In the rows, zero is written as 128.
Each path is a new rotation, seen through one point. The rows after it are directions, each followed by how far the rotation turns it, in deg/step (0 if it stays put).
Each turn is a multiple of 5 degrees from 10 to 175, or 0.
Each row of a path follows its step; steps can be skipped.

step 0: [119 134 130 131 136 130 130 133 128 119 123 134 125 127 121 121 130 125
 128 123 128 123 131 135 113 127 122 129 129 135 126]
step 1: [125 132 134 132 143 128 125 135 130 125 126 142 134 128 124 130 130 118
 133 125 126 128 135 125 124 128 130 128 126 132 138]
step 2: [120 130 126 128 136 128 127 132 129 112 133 136 137 128 124 134 126 126
 135 127 125 133 127 125 125 136 127 118 131 132 126]
step 3: [128 131 126 136 137 130 126 128 132 121 128 133 120 120 115 139 124 128
 132 127 129 120 130 128 122 135 126 120 131 129 124]
step 4: [130 126 125 142 129 133 128 128 135 123 125 133 126 121 123 133 129 123
 140 120 124 129 122 119 121 126 129 129 126 133 134]
step 5: [124 128 125 132 127 135 131 124 132 113 130 133 127 129 122 117 134 128
 136 124 124 128 131 127 113 131 128 127 130 134 128]
step 6: [130 129 134 131 134 134 126 128 131 121 129 141 125 128 123 124 126 120
 129 133 133 119 135 129 118 127 125 125 134 133 139]
step 7: [120 131 131 128 129 131 129 132 127 122 129 141 131 121 129 131 120 118
 137 124 128 136 127 127 125 133 123 123 132 138 137]
step 8: [122 135 125 126 130 131 134 124 128 124 135 140 129 121 118 134 125 126
 135 120 121 124 134 133 123 136 127 122 132 126 125]
step 9: [132 128 131 142 131 133 132 127 131 125 131 134 133 124 121 138 124 123
 132 125 120 119 128 121 121 127 122 127 135 125 130]
step 10: [122 126 129 138 128 131 129 130 131 121 126 123 129 121 125 121 126 126
 139 126 120 131 130 120 115 133 118 126 132 134 126]
Directions:
[131 124 132 127 130 128 130 128 127 130 128 127 129 128 125 131 131 125
 128 126 131 126 129 126 129 126 128 128 128 129 130]
135
[126 130 129 126 127 125 128 131 124 125 130 130 129 128 128 130 127 125
 126 129 130 129 131 130 131 128 130 125 127 128 131]
65

step 0: [121 125 126 141 123 122 133 125 130 132 120 136 127 115 129 131 123 120
 128 126 137 135 131 129 131 123 127 127 138 120 124]
step 1: [120 119 139 135 124 130 140 123 123 130 121 137 134 128 115 128 134 132
 135 134 124 121 132 126 129 131 130 132 129 127 130]
step 2: [118 136 127 118 124 126 133 136 124 122 118 132 124 123 130 120 123 135
 133 130 123 123 130 117 128 123 131 138 129 125 128]
step 3: [129 129 130 121 123 130 132 126 130 124 121 133 126 127 133 117 131 132
 138 119 122 138 130 124 136 135 126 115 129 128 119]
step 4: [130 126 122 140 120 130 117 135 128 128 118 131 136 127 125 126 130 128
 136 123 130 133 124 117 117 132 129 121 130 133 127]
step 5: [121 122 137 135 121 135 125 132 136 134 121 133 121 133 128 137 118 136
 130 123 130 127 132 122 129 124 119 124 124 131 135]
step 6: [124 120 129 135 131 118 138 134 140 123 125 129 129 128 131 126 122 128
 139 127 126 120 122 129 127 116 120 126 129 119 123]
step 7: [126 133 131 136 119 127 134 118 129 136 129 121 129 127 128 111 122 129
 139 134 126 119 125 123 131 132 126 127 127 127 130]
step 8: [138 135 121 122 120 129 130 132 129 131 114 126 123 124 119 125 124 127
 126 134 135 120 131 119 132 129 119 124 136 126 124]
step 9: [130 126 141 125 130 131 126 127 128 134 125 133 131 124 130 130 128 141
 131 136 132 136 125 122 126 130 121 120 140 121 120]
step 10: [124 131 131 129 140 130 125 128 126 126 114 123 132 129 126 133 122 131
 141 132 121 130 124 126 116 131 119 132 125 136 124]
Directions:
[132 124 127 126 129 128 132 130 128 131 130 130 130 127 128 129 131 128
 131 125 129 129 128 129 128 128 128 126 128 123 127]
130

step 0: [130 127 131 136 122 128 128 126 135 122 136 124 121 133 129 139 124 134
 127 129 134 128 128 127 129 120 123 127 133 133 121]
step 1: [131 137 131 131 132 136 124 131 132 125 132 126 131 126 119 130 124 124
 127 129 122 138 135 130 129 125 126 128 122 136 128]
step 2: [132 127 121 125 138 128 123 129 135 129 122 135 136 132 131 122 123 124
 127 124 124 128 124 130 133 129 116 134 132 132 127]
step 3: [121 124 118 133 126 128 129 123 119 135 122 122 127 124 126 120 125 133
 132 128 125 130 118 131 127 124 122 123 133 130 128]
step 4: [132 123 125 122 122 122 133 123 131 124 136 127 126 127 117 126 128 135
 126 125 130 132 127 121 117 123 131 130 133 130 127]
step 5: [134 127 137 136 133 124 128 126 126 123 123 135 132 126 122 133 127 129
 127 127 122 125 131 121 126 125 134 124 124 140 123]
step 6: [136 126 123 129 130 134 120 127 139 133 124 130 127 127 132 131 128 126
 139 133 130 124 134 126 133 125 124 121 130 134 125]
step 7: [128 133 126 131 126 133 124 135 130 126 130 120 131 125 123 131 132 127
 132 123 133 133 116 132 133 130 121 124 138 132 129]
step 8: [131 129 125 123 131 121 125 131 125 127 133 130 123 132 118 123 124 127
 125 124 122 132 126 140 126 120 128 132 131 133 136]
step 9: [123 120 132 135 132 122 135 125 129 133 125 141 133 122 128 122 128 130
 129 120 129 129 130 131 122 123 122 128 125 131 126]
step 10: [132 124 131 131 126 129 123 113 132 137 128 127 123 123 124 125 131 131
 138 126 122 126 125 121 125 136 129 128 129 129 126]
Directions:
[130 126 128 129 126 126 128 133 126 128 129 124 127 129 129 125 128 129
 129 129 126 128 126 126 130 127 127 126 133 125 129]
90
[128 124 127 131 129 131 126 129 131 128 124 128 128 126 132 124 128 125
 130 126 128 125 127 127 128 127 130 131 127 127 127]
100
[127 127 128 127 127 125 130 123 127 126 125 130 126 127 127 126 132 129
 128 130 127 129 128 122 128 127 130 127 128 127 126]
60
